A single turn carries every row of the set below to another of its rows. Some are shown first; where does it send the rows asked next?
madu: [+1.34 -0.24 +0.25 -0.05 +1.10 -1.11 -1.20 +2.83 -1.28 -2.71 -1.59 -0.51 -0.30 +0.89 -1.82 +2.32 +0.66]
nutu: [+2.67 -0.11 +2.36 -0.96 -0.52 +0.77 -0.74 +1.93 -1.08 -4.00 -1.39 -0.72 -2.87 +0.63 +0.56 +0.73 +0.68]
rov: [-1.40 +0.00 +3.61 +0.83 +1.01 +2.27 -3.18 +0.76 -0.45 -1.55 -1.25 -0.14 -0.48 +0.74 +1.93 +1.23 -2.15]
Furo: [-0.63 -0.33 +3.75 +0.79 +0.32 +2.09 -1.21 +2.74 +0.11 -3.36 -3.53 +0.30 -2.25 +0.00 +1.34 +1.12 -1.76]
benal: [+0.28 -1.14 +2.17 -0.93 -0.02 +0.84 -4.76 +1.47 +1.14 -1.81 -0.42 +0.26 -1.84 +1.59 +0.94 +4.36 -1.11]
zarip: [-0.79 -1.62 +2.97 -1.09 +0.05 +0.87 -0.45 +1.50 -0.61 -2.36 -1.77 +3.17 -0.66 +0.01 -1.15 +1.19 -0.28]
muvu: [+1.59 -0.44 +1.52 -0.30 -0.05 -0.19 -2.30 -0.21 -1.82 -2.83 +0.89 -1.60 -0.42 +1.18 +0.91 +1.08 +0.82]
vevam: [-0.97 -2.35 +2.59 -0.40 -0.83 -0.11 -0.26 +0.40 -1.17 -3.51 -1.02 +2.36 +0.09 -0.06 -0.14 +0.74 +0.31]
Kat: [-1.39 -2.19 +2.41 +1.70 +0.70 -0.02 -0.60 +1.92 +0.22 -3.79 -3.17 -0.92 -1.47 -0.65 -0.43 +2.60 -0.34]
fuzu: [+0.75 +0.39 +1.15 -0.70 -0.17 +3.63 -1.43 +2.32 +0.49 -1.46 -1.31 -0.58 -1.52 +2.19 +0.29 +4.07 -1.03]
Vef: [-1.32 -1.65 +2.60 -0.81 +0.34 +0.55 -1.39 +0.40 -1.06 -1.70 -0.55 +2.80 +0.58 +0.36 -0.85 +1.27 -0.31]
Vede: [+0.46 -2.03 +1.80 -0.70 -0.22 +0.00 -3.40 +2.36 +1.52 -2.95 -1.58 +0.07 -2.66 +0.95 -0.12 +4.92 -0.36]
limak: [-2.16 -1.64 +2.03 +2.06 +0.91 -0.19 -2.38 +0.19 -0.72 -2.61 -1.05 -1.28 +0.83 +0.25 +0.86 +2.20 -0.83]
nirob: [-0.02 -1.38 +0.78 +0.60 -1.58 -1.34 -3.67 +2.20 -0.04 -4.55 -1.16 +0.05 +0.17 +1.69 +2.40 +3.24 -0.78]
Vupoz: [+0.68 -0.52 +1.72 -0.11 -1.80 -0.01 -3.40 +3.26 +0.25 -4.62 -2.12 +0.89 -1.17 +1.73 +2.89 +2.59 -1.45]
vori: [+0.08 -0.97 -0.04 +0.14 -0.02 +1.82 -1.04 +1.60 +0.35 -1.88 -0.85 -1.61 -0.48 +1.83 -0.76 +5.01 +0.00]
fuzo: [+0.35 +0.08 +0.35 +0.57 -1.75 +2.12 -1.41 +1.14 -0.86 -3.34 -0.33 -1.41 +0.61 +2.52 +2.66 +2.74 -0.72]
dif: [+1.78 +1.66 +1.55 -1.05 +1.15 +1.14 -2.70 +2.70 -1.52 -1.34 -0.95 +0.48 -0.51 +1.79 -0.01 +1.07 -0.85]
sakon: [+0.92 -0.42 +0.41 +0.51 -2.08 +1.87 +0.14 +2.55 -0.27 -4.61 -2.03 -1.21 -0.90 +1.81 +1.76 +2.98 -0.25]
sof: [-0.68 -1.33 +3.36 -0.94 -0.82 +1.12 -0.91 +0.48 -1.23 -2.89 -0.88 +2.91 -0.17 +0.36 +0.75 +0.08 -0.49]

sakon -> fuzu
nutu -> dif
And these:
Vupoz -> benal
Furo -> rov
sof -> Vef

A single turn carries every row of the set below to another of its rows. Some are shown first; where does it send the rows asked next?
kaza: [+0.41 +1.54 -0.80 +0.53 -2.65 -1.11 -1.94 -1.17 -1.01 -0.73 +0.84 -1.96 -0.48 -0.24 -2.13]
Niman: [-0.65 +1.00 +1.21 +0.57 -3.66 -0.86 +0.59 -0.04 -1.14 +2.51 -2.47 +0.53 -0.28 -0.77 +0.98]
Sagun: [+0.25 +0.79 +1.70 +1.53 -0.49 +0.37 +0.36 -1.54 -0.15 +0.58 -2.56 -0.82 +2.23 -0.92 +0.43]
mosa: [+1.06 +0.38 +0.57 +1.67 -0.80 +0.85 +1.79 +0.75 +0.14 +0.72 +1.08 -0.53 +1.14 -1.12 -1.69]
kubir: [-0.06 +1.53 -0.69 +0.98 -2.19 -0.99 -1.87 -1.06 -1.22 -0.55 +0.76 -1.83 -0.54 -0.61 -2.37]
gepiv: [+0.46 +1.44 -0.55 +1.03 -2.34 -0.70 -1.72 -1.40 -0.93 -0.71 +1.18 -1.72 -0.69 -0.58 -2.02]
vutez: [+0.01 +0.77 +0.63 -0.14 -0.26 -0.75 +0.29 -1.50 -1.28 +2.33 +2.31 -1.33 -1.54 -0.36 -0.14]
lave: [-0.33 +1.30 -0.20 -0.86 -1.20 -1.44 +0.37 +1.59 -1.12 +0.36 +1.11 -1.63 +2.03 +0.29 +2.92]
Luma: [+2.52 +0.74 -0.26 -0.90 -3.14 -0.55 +1.06 +0.92 +0.76 -0.07 +0.48 -1.65 +1.83 +0.75 -0.87]
pekun: [-0.31 +1.09 +0.25 +0.20 -0.46 -0.61 +0.84 +1.18 -1.10 +0.47 +1.75 -1.07 +1.61 -0.41 +3.01]
rufu: [-1.27 +1.23 -0.02 -1.34 -0.65 -2.18 -0.53 -0.42 -1.96 +2.67 +0.75 -2.19 -0.81 +0.34 -0.96]
naz: [-1.43 +1.30 -0.01 -0.04 -0.26 -1.23 +0.46 +1.87 -1.64 +0.86 +0.86 -1.40 +1.95 -0.35 +2.28]
voz: [+0.06 +0.89 +1.35 +0.70 -3.83 -0.50 +0.82 -0.47 -0.77 +2.26 -1.90 +0.74 -0.46 -0.78 +1.42]
duki: [+0.96 +1.05 -0.02 -2.04 -1.95 -1.85 -0.29 -1.30 -0.88 +1.80 +1.79 -2.18 -1.01 +1.06 +0.39]
Kazo: [-0.50 +1.00 -0.34 -0.15 -1.51 -1.19 +0.68 +2.18 -0.70 +1.13 -1.02 -1.77 +2.12 -0.08 -2.71]
zopas: [-0.12 +1.18 +1.10 +0.15 -1.33 -0.84 -0.27 -0.88 -0.37 +0.56 -3.63 -1.59 +2.81 -0.08 +0.14]
nen: [+1.54 +0.91 +1.35 +0.22 -1.87 -0.13 +0.14 -1.77 +0.45 -0.05 -2.51 -1.25 +2.44 +0.09 +1.20]
gura: [+0.01 +1.03 +1.08 +0.02 -4.29 -0.99 +0.54 -0.20 -0.83 +2.19 -2.35 +0.39 -0.23 -0.33 +1.35]

gura -> voz
kaza -> gepiv
mosa -> Kazo
And these:
naz -> lave
Sagun -> zopas
vutez -> rufu

